In the data rows, 128 means zero.
Here is a table of points, one per row:
[115 140 139  83 153 111 124 131 142 102 109 125 190 146 106 147 102 130
 121 145 140 117  89 136 113 123 119 148 122 127 140 129]
[148 131  80 182  97  85 155 148 173 129  59 138  82 151 142 101 116  81
 144 118 185 130  75 141 149 123 140 132 122 154 128 115]
[145  99 127 147 189 166 139  63 131 133 130 130 121  92  99  76  90 179
  91 115 111 146 134 131  71  89  99  86 120 157  98 123]
[170 150 102 136 135  64 160 141 124 147 135 121 105 117 130 142  79  90
 154 136 153 130 143 141 123 133 141 134 117 136 148 155]
[111 125 119 120 135 108 154 129 153 124 180 120 104 139 135 136 129 108
 106  84 166 119 111 113 131 112 129 103 118 121  88 109]
[135 133 114 116  92  72 168 109 124 149 108 132 113 140 132 128 169 110
 144 142 177 122 151 138 176 135 131 158 137 114 138 113]
[134 139 144 153 157 135 107 115 114 130 102 185 122 168 145 118 133 135
 163  56 112 114 159 129 145 133 122 124 144 110 144 122]
[135 155 133 168 122 159  78  42 115 172 137 121 129 114 130 133 102 158
  91 200 102 147 150 170 139 132 121 119 137 165 135 161]
[129 152 127 128 164 118 120 152 120 105 117 119 158 160 137 146 151 133
 100 119 105 114  91 161 103 136 143 106 128 127 138 209]
[139 169 151 141 102 112 106 116 113 148 144 134  99 145 106  99 154 124
 133 155 135 141 157  98 118 116 130 123 116  92 116  90]
[141 138 127  79 138 137 130 139 140 128 104 107 172 126 116 133 123 116
 114 130 129 119 138 168 123 117 132 137 104 150 153 128]
[128 117 126 146  60  80 123 111 101  75 110 129 117 154  89 149 191  98
 128 221 121 141 131 101 183  96 119 120 120 110 151 115]
[118  77 132 191  71 174  79 136  81 126  94 121  97  98  91  98 114 156
 121 113 115 123  94 111 132 113 195 137 154 160 155 141]
[111 118  67 112 123 175  98 117 131 104  77 147 189 141 107 149 145 123
 130 153 105 128 143 122 139 171 129 146 125  92 147 124]
[113 185 140  83  69 142 118 143 153 125  94  99  97 110 173 117 153 115
 147 103 131 108 159 143 157 153 133 147 126  75 127  72]
[120 148 134 118 103 174 144 132 128 111 144 133  75 116  93 143 132 176
 146 156 127 150 108 129 172  87 132 148 150 101 122 127]
[114 144 134 126  85 104 106 133 151 130 167  99 214 128 121 116 116 121
 142  81 100 125 179 116 112 136 132 117 132 109 137 129]
[162 143 140 132 106 122 137 110 117  92 145 150 143 109 152 158 161 106
 157 183 121 145 119 116 153 119 121  94 114 134 123 136]
[113 181 102 108 138 122 101 124 123 127 122  96 138 137 152 128 150 142
 243 130 126 136 141 133 168 146 106 161 107 108 131 113]
[136 121 128  98 129  92 150 163 135 120 139 139 102 110 131 132 116 124
 154 101 193 140  84 140  78 111 126 104 129  99 122 123]
[127  96 137 123 132  96 118 149 151 113 156 122 112 170 147 126 122 106
  84 169 147 130  78 132 121 113 131 120 131 120 134  99]
[136 152 155 143 161 170 134 139 152 132  95 120  74 222 131 115 123 133
 136 160  80 136  71 127 105 127 124 139 106 197 124 135]
[123 120 122 156 144 141  88 144 120 152 172 147 127 155  97 123  84  96
 115 151 127 140  57 163 103 126 167  98 138 149 112 143]
[109 130 119 135 161 125 143 124 136 113 171 162 145 113 121 148 144 144
 131 103 150 118 123 126  92 115 102 111 128  90 139 107]
[155 106 135 159 135 135 113 140 101 113 100 110 140 123 112 141  95 169
 118 112 135 122 122 102 129 100 143 122 138 172 101 138]
[114  73 133 116 118 156 109 126 155  94  88 123 135 172 101 117  85 106
 110 215 162  84 137 166 129 156 144 115 133 130 134 135]
[124 141 127  99 141  77 178 124 129 102 108 129 109 106 136 130 170 107
 150 116 177 112 103 161 147 126 130 116 116 120 133 142]
[108  98 131 146  77 148 110 140 101 110 102 134 103  87 135  97 137 107
 113 125 128 101 175 116 123 109 165 202 103 118 110 120]
[127  92 142 124 133 112 141 132 128 151 111 117 124  95 124 135 112 121
 155 105 161 116 113  99 107 139 122 121 113 119 117 132]
[158 123 129 136 159 179 186 135 108 145 161  98 113 149 141 103 124 141
 109 170 131 136 127 118 155 125 101 109 142 112 117 187]
[111 109 132 102 105 207  91 103 144 127   0 120 147 204 126 124 119 110
 129 185 106 119 155 123 173 163 150 113 146  90 111  98]
[145  84 129 115 144 180 139 126 138 122  73 122 177 168 113  76  97 128
 110  96 163 140 117 133  87 127 178 173 133 122 119 133]
[115 132 139 125 142  73 118 128 146 149 187 137 133 111 139 122 173 104
 134 106 132 120 158 132 148 141  85 127 138 112 134 131]
[125 100 158 122  99 182 153 134 123  93  63 144  89 107 153 124 177 155
 180 171  99  86 177 104 142 112 154 131 135 150 127 117]
[107 115 111  64 111 142 120 127 129 156  94 144 123 159 172 129 200  88
 175  88  61 116 183 126 169  85 119  94 143 115 117 103]
[131 141 156 162 121  89 137 127 119  82 142  88 165 127 103 160 166 119
 139 125 119 126 126 116 113 145  96 116 103 125 136 134]
[156 149 119 113 152 103 125 117 126 118 168 113 143 103 135 135 127 146
  98 103 152 135 121  91 106  95 130 167 120 130 139 125]
[140 116 143 133 134  90 190 107 117 158 112  98  49 175 133 125 146 110
 122  55 127 165 131 115 123 139 155 131 142 120 106 122]
[145 129 131 112 122 100 169 136 135 138 130 142 144 141 120 103 117 142
 146 129 158 119 121 152  97 109 137 127 131 102  86 124]
[113 162 115 157 122 204 119 135 127 182 110 133 126 148 136 134 147 157
 162  96 107 114 121 121 121 145 120 158 120  92 119 101]
[137  86  98  93  87 188  38 139 137 143 205 116 122 167 144 114 201  65
 105 125  93  95 122 100 112 157 121 132 167 119  99 122]
[130 127 115 186 124 113 108 164 134 105 144 146 135 108  96 158 105 122
 133  75 157 141 144 131 104  96 105 150 123 103 120 127]
[153 146 144 151 143 121 147 138 120 175  85 145 104 111 165 139 156  79
 149  91  88 127 134 140 155 124 125 148 116 125 136 126]
[128 148 110 182 129 145 143 130  93 125 153 135 153 118 111 142 126 122
 114 138 157 146 144 108   5 153 132 108 127 122 150 120]
[126 115 133 154 139 163 160 144 128 178  96 123 103 125 134 113 169  94
 128 208 106 121 186 125 152 125  96 148 137 126 106  99]
[127 159 131 148 141 164 150 127 165 107 170 145 161 118 135 106 143 108
 142  87 166 134 105 128 131 116 136 125 122 122 144 139]
[120 132 137 135 150  95 129 123 132 101 187 154 123 126  99 114  93 137
 158 126 134 117 140  73 130 117 134 117 140 136 128 138]
[ 74 147 122 124 138 151 100 163 133 117 145 154 167 144  95 161 125 126
 147  78 102  70 164 127 167 125 121 126 151 132 152  76]
[100 126 138  95 139 123 132 119 127 142 108 128 149 117 132 125 122 124
 143 135 139 146  95 161 137 123 151 149 121 110 119 150]
[111 114 128  96 141  73 155 128 162 131 147  86 122  94 138 115 158 130
 129  85 109 124 107 145 131  92  78 115 129 139 108 159]
[128 115 133 171 122 127  72 164 102 137 109 128 157  70 116 108  88 177
  91  83  82 137  86 106  75 150 178 131 125 167 117 170]
[134 163 133 121 153  89  88 114 137 125 128 143 155  89 151 157 160 166
 124 206 161  93 141 150 125 152  92 103 132 138 140 150]
[148 116 136 116 153 123  95 122 129 129 101 117 136 168 134 115  95 152
  78 154 115 209 125 133 125 128 145 104 143 168 122 131]
[ 99 129 178 115 138 118 113 134 142 124 189 135 146  90 131 144 144 155
 104 140 110 138 120 133 120 140  86 138 107 152 139 150]
[134 151  89 159 125  99 117 139 153 162 125 111 101 115 117 134  86 102
  95  85 181 131 104 153  90  95 130 153 126 140 115 131]
[103 142  67 113 105 153 167 134 131 127 134 193 168 145 155 130 137 159
 143  76 122 120 142 156 130 138 108 146 127 149 125 128]
[128 125 138  48 130 110 134 102 117 136 171 132 127 127 103 120 108 155
 113  55 147 131 122 133  69 115 117 123 136 128 137 115]
[129 154 122 119 143  63 151 137 131 115 157 147 141 112 127 151 113 144
 121 115  98 130 111 159 119 119 103 146 133 121 167  79]
[157 157 133 141 163 211 120 120 124 148 137 142  75 174 167 134  81 151
 120  82  95 140  99 135  91 115 110 135 138 121 130 119]
[129 149 125 127 161 122  72 130 112 112  91 176 122 113 102 138 126 129
  95  88 119 126  91 107 183 166 128 149 108 132 159 147]
[114 128 132 152 129 167 176 114 117 103 138 126 156 107 140 142 137 161
 119 180  97 129 124 144 156 112 110 129 117 126 148 114]
[127 137 141 143  63 116 135 112 107 111 152 109 140 111 129 133 116 108
 125 163 177 147 142 131 179 104 123 153  97  95  83 120]
[171 123 110 125 109 144 158 120 137 151 172 130  94 155 132 139 121  60
 125 138  53 123 137 127 147 140 127 124 111 113 134 131]
[127 107 115 116 118 170 103  99 149 114  99 134 116 124 100 136 130 106
  84 187 134 134 200 148 171 156 148 125 130 133 128 156]
[123 158 115 128  75  98 182 123 155 129 122 158 104 126 115 116  99 120
 112 131 153 108 132  57 110 128 107 122 134 133 129 131]
[155 104 151 126 129  75  72 120 105 116 160 138 160 132 132 114  99  95
  94 160  69 134 113 116 139 170 151  77 157 153  94 149]
[131 127 128 134 117 139 129 124 140 151 220 145 186 143 114 144 114 116
 174 168 150 117 133  89 137 149 120  97 130 143 151  98]
[149 140 128 131 112  52 120 119 112 124 113 113  81  85 132 120 141 179
 137 116 138 103 125 135 124 121 147 166 117 122 125  99]
[125 118 146 134 216 141 162 130 140 159 122  98  89 132 139 120 128  95
 118 142 119 133 128 139 149 134 120 115 144 123 128 134]
[122 146 124 100 120 110 127 139  97 137 160 148 138 131 111 160 137 160
 146  91 162 137 112 155 120 157 118 137 113 128 135 115]
Along one direction, these points spread out more than along any other. Take the direction at right angles to it along which they spread out most. Go by this last direction. How many in every 100 of the points above lie lower along it than each point below? Answers are rounded to whole numbers. More than half of the points above lie lower than the first one.
[ 87 103 160 114 130 160 132 140 112 121 142 110  83  87 138 111 152 148
 120 148 176 126 158 161 122 151  95 138  95 130 155 145] 49
[116 163 130  87 151 119 110 134 145  80 137 135 132  90 138 150 117 167
 146  99 129 138 121 149 134 160  92 153 129 131 146 147] 37
[124 122 153 122 118 136 177 130 123 139 130 106 184 131 152 103 128 169
 120 143 124 148 136 139 175  98  99  93 129 157 115 150] 61
[113  74 125 147 109 212 136 157 102 137  90 109 134  83 152 113 123  89
  56 195 101 145 123 129 108 138 112 113 147 170 124 132] 96
[134  56 153 121 145  82 129 131 135 137 123 165 108 174 124 141  94 126
 121  93 159 152 143 137  74 113 133 158 149 122 133 117] 74
[110  85 126 124 107 189 112 117 130 167   5 126 146 135 160 124  62 153
 139 164  53  97 129 115 134 162 197 158 132 115 148 151] 93
[147 120 130 156 160  71 110 129 127 133 130  92 103 137 117 156 138 191
 163 128 109 158 169  67 139 177 206 124 133 136 121 141] 67
[150 143 125 115 134 182  91 130 132 151 179  88 153  88 142 193 121 163
 149 120  87 133 134  62  89 137 142  60 120 163 121 136] 83
[109 152 125 109 118 113 140 108 103 118 178  73 147 124 147 153 159 102
 129 105 134 116 107 124 200 139 109 110 148 128 120 118] 9
[116 100 113 145 172 134 118 123  94 105 137 143 106 100  99  70 121 149
  74 135 124 151 123 126 157 101 140 108 141 162 124 104] 83
[137 128  95 131 131  48 178 149 142 118 131 121  98 107 141  96 103 101
 139 110 160 131 128 151  79  95 121 129 108 111 138 142] 13
